Each named move below is a turn or a mirror, shown by a few rows before and after it. Which moves, in which order, take the first row of each later pair to the second? The first pair is answered.
move pazaz:
 .09  .01 -.07 -.01  .07 -.05  .02 -.11  .10 -.03 -.11 -.19  .02 -.01  .01  .09 -.13  .00  .03 -.08  .03 -.01 -.15  .02  .10 -.05  .05  .03 -.13 -.13  .13 |->  .07  .07 -.10 -.01  .03 -.05  .05 -.14  .09 -.04 -.14 -.17  .03  .01  .00  .07 -.11 -.01  .03 -.07  .03  .00 -.21  .08  .08 -.03  .09  .07 -.13 -.08  .10
-.14  .03 -.13  .10 -.05 -.08  .05 -.25  .00 -.02 -.31 -.03 -.21  .08  .02  .14 -.04 -.02 -.04  .03 -.02 -.06 -.21 -.06 -.17 -.18 -.02  .11 -.13 -.09 -.07 |-> -.15  .05 -.13  .07 -.05 -.08  .08 -.27  .00  .01 -.30 -.02 -.18  .10 -.01  .12  .00 -.02 -.06  .00 -.01 -.09 -.19 -.02 -.17 -.14 -.03  .13 -.11 -.05 -.04
-.03  .26 -.19 -.15 -.02  .11  .10  .21  .02  .00 -.13  .05  .27  .11 -.13 -.21 -.01 -.03 -.05 -.16 -.03 -.02 -.18  .33  .15  .08  .20  .17 -.18  .34  .06 |-> -.03 -.18 -.04 -.03  .08  .23  .03  .06 -.06 -.32  .26 -.24  .02 -.10 -.01 -.10 -.14 -.04  .01 -.13  .06  .15  .06 -.22  .03 -.27  .00 -.24 -.11 -.36  .22
 .05  .06  .00 -.01  .02 -.11  .00 -.06  .04  .09 -.23  .07  .06 -.01  .01  .07  .00  .01 -.09  .01 -.08 -.10 -.05  .08 -.07  .06 -.01  .14 -.01  .05 -.03 |->  .08 -.13  .05  .02  .07 -.08 -.03 -.10  .01  .00 -.09 -.03 -.03 -.06  .06  .14 -.04  .03 -.06  .02 -.07 -.01  .03 -.10 -.12 -.08 -.06  .03  .04 -.20  .00
move Foze:
 .11 -.13 -.01  .07  .07 -.19 -.03  .06 -.05  .13  .10 -.12  .00 -.02  .01  .05  .05 -.04  .17  .11 -.02 -.02  .17 -.22 -.22 -.18 -.02 -.11 -.03 -.31  .05 |->  .00 -.13 -.07  .01  .03  .13 -.01  .06 -.08 -.12  .15 -.17 -.04 -.04  .00 -.07  .04 -.11  .03  .09  .03  .00  .01 -.20  .14 -.29  .15 -.07 -.10 -.30  .12
 .00 -.01 -.03  .09  .15 -.22  .02 -.07  .05  .19 -.11  .05  .05  .10  .03 -.02 -.02  .02  .12  .03 -.02 -.05  .06 -.01 -.14  .05 -.06  .07  .03  .00 -.09 |-> -.09 -.12  .12  .02  .09  .00  .04  .13 -.13 -.11  .15 -.01 -.06 -.08 -.04 -.09  .09 -.01  .00  .16 -.02  .12  .16 -.03 -.05 -.10 -.06  .00  .05 -.02 -.08
 .01 -.05  .12 -.02 -.04 -.03  .03  .01  .09  .08  .00  .02 -.09  .01  .05  .04 -.06  .03  .11  .04 -.02  .07  .09 -.10 -.01 -.08 -.07 -.13  .04 -.10 -.06 |-> -.04 -.03  .06 -.07 -.03  .10  .06 -.01  .08 -.01 -.01 -.02 -.07  .00  .07 -.04 -.05  .02  .04  .03  .04  .07 -.02 -.08  .19 -.14  .05 -.11  .00 -.07 -.01
move Vep:
 .11 -.07  .01  .09 -.04 -.42  .03 -.16  .02  .21 -.08  .14  .16  .15  .03 -.05  .11  .01  .23  .03  .10 -.04  .17  .06 -.33  .22 -.11 -.08  .17  .03 -.11 |->  .01  .07 -.14  .01 -.06 -.23  .05 -.17  .04  .13 -.32  .19  .22  .16  .02 -.14  .06 -.03  .11 -.08  .11 -.14 -.08  .25  .00  .26  .10  .12  .05  .29 -.05
-.05 -.04  .01 -.07  .03  .11  .02  .11 -.19 -.15  .16 -.10 -.07  .03  .04 -.14  .15 -.01  .05  .11  .01  .21 -.08  .03  .18 -.02  .10 -.03  .04  .05 -.05 |->  .06 -.14  .07  .02  .03 -.07  .02  .10 -.20 -.07  .19 -.15 -.08  .07  .08 -.04  .11  .02  .13  .09 -.03  .20  .03 -.06 -.07 -.05 -.04 -.12  .11 -.07 -.06
-.12 -.15  .06 -.37 -.10  .33  .14  .07 -.13 -.45 -.10  .05 -.02 -.21  .14 -.09  .12  .03 -.32  .07  .07  .16 -.20 -.12  .12 -.32  .33  .26 -.01 -.27 -.15 |->  .01 -.31  .24 -.26 -.08  .04  .09  .07 -.13 -.33  .08  .01 -.10 -.21  .14  .08  .09  .11 -.11  .08  .04  .23  .10 -.36 -.28 -.33  .06  .07  .10 -.52 -.20
Pairs:
Each pair is 2 to 4 moves apart.
 .08 -.04 -.22  .07  .08 -.20 -.10 -.20  .23  .53 -.16 -.04  .06  .18 -.08  .24 -.20 -.17  .03 -.23 -.05 -.30 -.17 -.06 -.26  .19 -.08  .07 -.17 -.07  .08 |-> -.10 -.40 -.01  .02  .06  .21 -.08 -.10  .06 -.04  .26 -.26 -.18 -.11 -.03  .14 -.11 -.20 -.15 -.13  .04 -.04 -.06 -.32 -.04 -.24 -.06 -.16 -.16 -.40  .19
pazaz Foze Foze Vep
 .12 -.19  .14  .09  .06 -.38  .03 -.03  .06  .22  .12 -.01 -.02  .04  .02  .22 -.07  .03  .17 -.01 -.08  .07  .24 -.22 -.43 -.05 -.27 -.19  .16 -.30 -.08 |-> -.09 -.22 -.14  .08  .15  .19  .00 -.30  .13 -.18 -.05 -.18 -.08 -.06  .20  .05 -.25 -.09 -.07 -.19  .08  .01 -.23 -.30  .23 -.29  .07 -.10 -.08 -.42  .19
pazaz Vep pazaz Foze
 .06  .26 -.12 -.02  .04  .00  .00 -.02  .08  .15 -.22  .10  .14  .06 -.07  .01  .02 -.05  .05 -.07 -.01 -.24 -.14  .24  .07  .23  .00  .18 -.01  .19 -.12 |->  .12  .15  .11 -.01 -.01 -.24  .01  .14 -.02  .17  .02  .06  .04  .00 -.10  .07  .07 -.01  .15  .03 -.06 -.11  .18  .11 -.26  .20 -.22  .01  .11  .06 -.18
pazaz Foze pazaz Foze
 .06  .10 -.09  .18  .07 -.18 -.13  .13  .29  .14 -.46  .20  .02 -.04  .24  .03  .07 -.02 -.24 -.02  .32 -.20 -.43  .52  .11  .36  .26  .21 -.05  .21 -.08 |->  .08  .08 -.15  .23  .13 -.20 -.15 -.02  .37  .16 -.51  .15  .00 -.02  .30  .10 -.02 -.03 -.22 -.10  .36 -.23 -.47  .43  .09  .35  .25  .20 -.08  .09 -.07
pazaz Foze pazaz
-.17  .08  .03 -.09  .04  .21  .07  .17 -.07 -.14 -.01  .10  .00 -.10  .00 -.13  .01 -.06 -.16  .08  .08  .06 -.08  .23  .31 -.05  .11  .15 -.05  .25 -.07 |-> -.04 -.08 -.14  .16  .16  .04 -.03 -.23  .18  .05 -.14 -.09 -.01 -.03  .17  .06 -.24 -.05 -.01 -.13  .14 -.10 -.19 -.11  .14 -.10  .03  .01 -.02 -.19  .15
pazaz Foze pazaz
-.07  .02  .30 -.20 -.23 -.08  .06  .24 -.18  .15  .19  .22  .10 -.02 -.18 -.04  .20 -.06 -.02  .17 -.02  .07  .18  .07 -.12  .11 -.04  .03  .13  .23 -.14 |-> -.06 -.23  .31 -.08 -.13  .05  .00  .05 -.12 -.02  .35 -.01 -.05 -.15 -.10  .01  .08 -.04 -.01  .08  .05  .11  .24 -.29 -.11 -.14 -.10 -.17  .12 -.19  .00
Vep Vep Vep pazaz
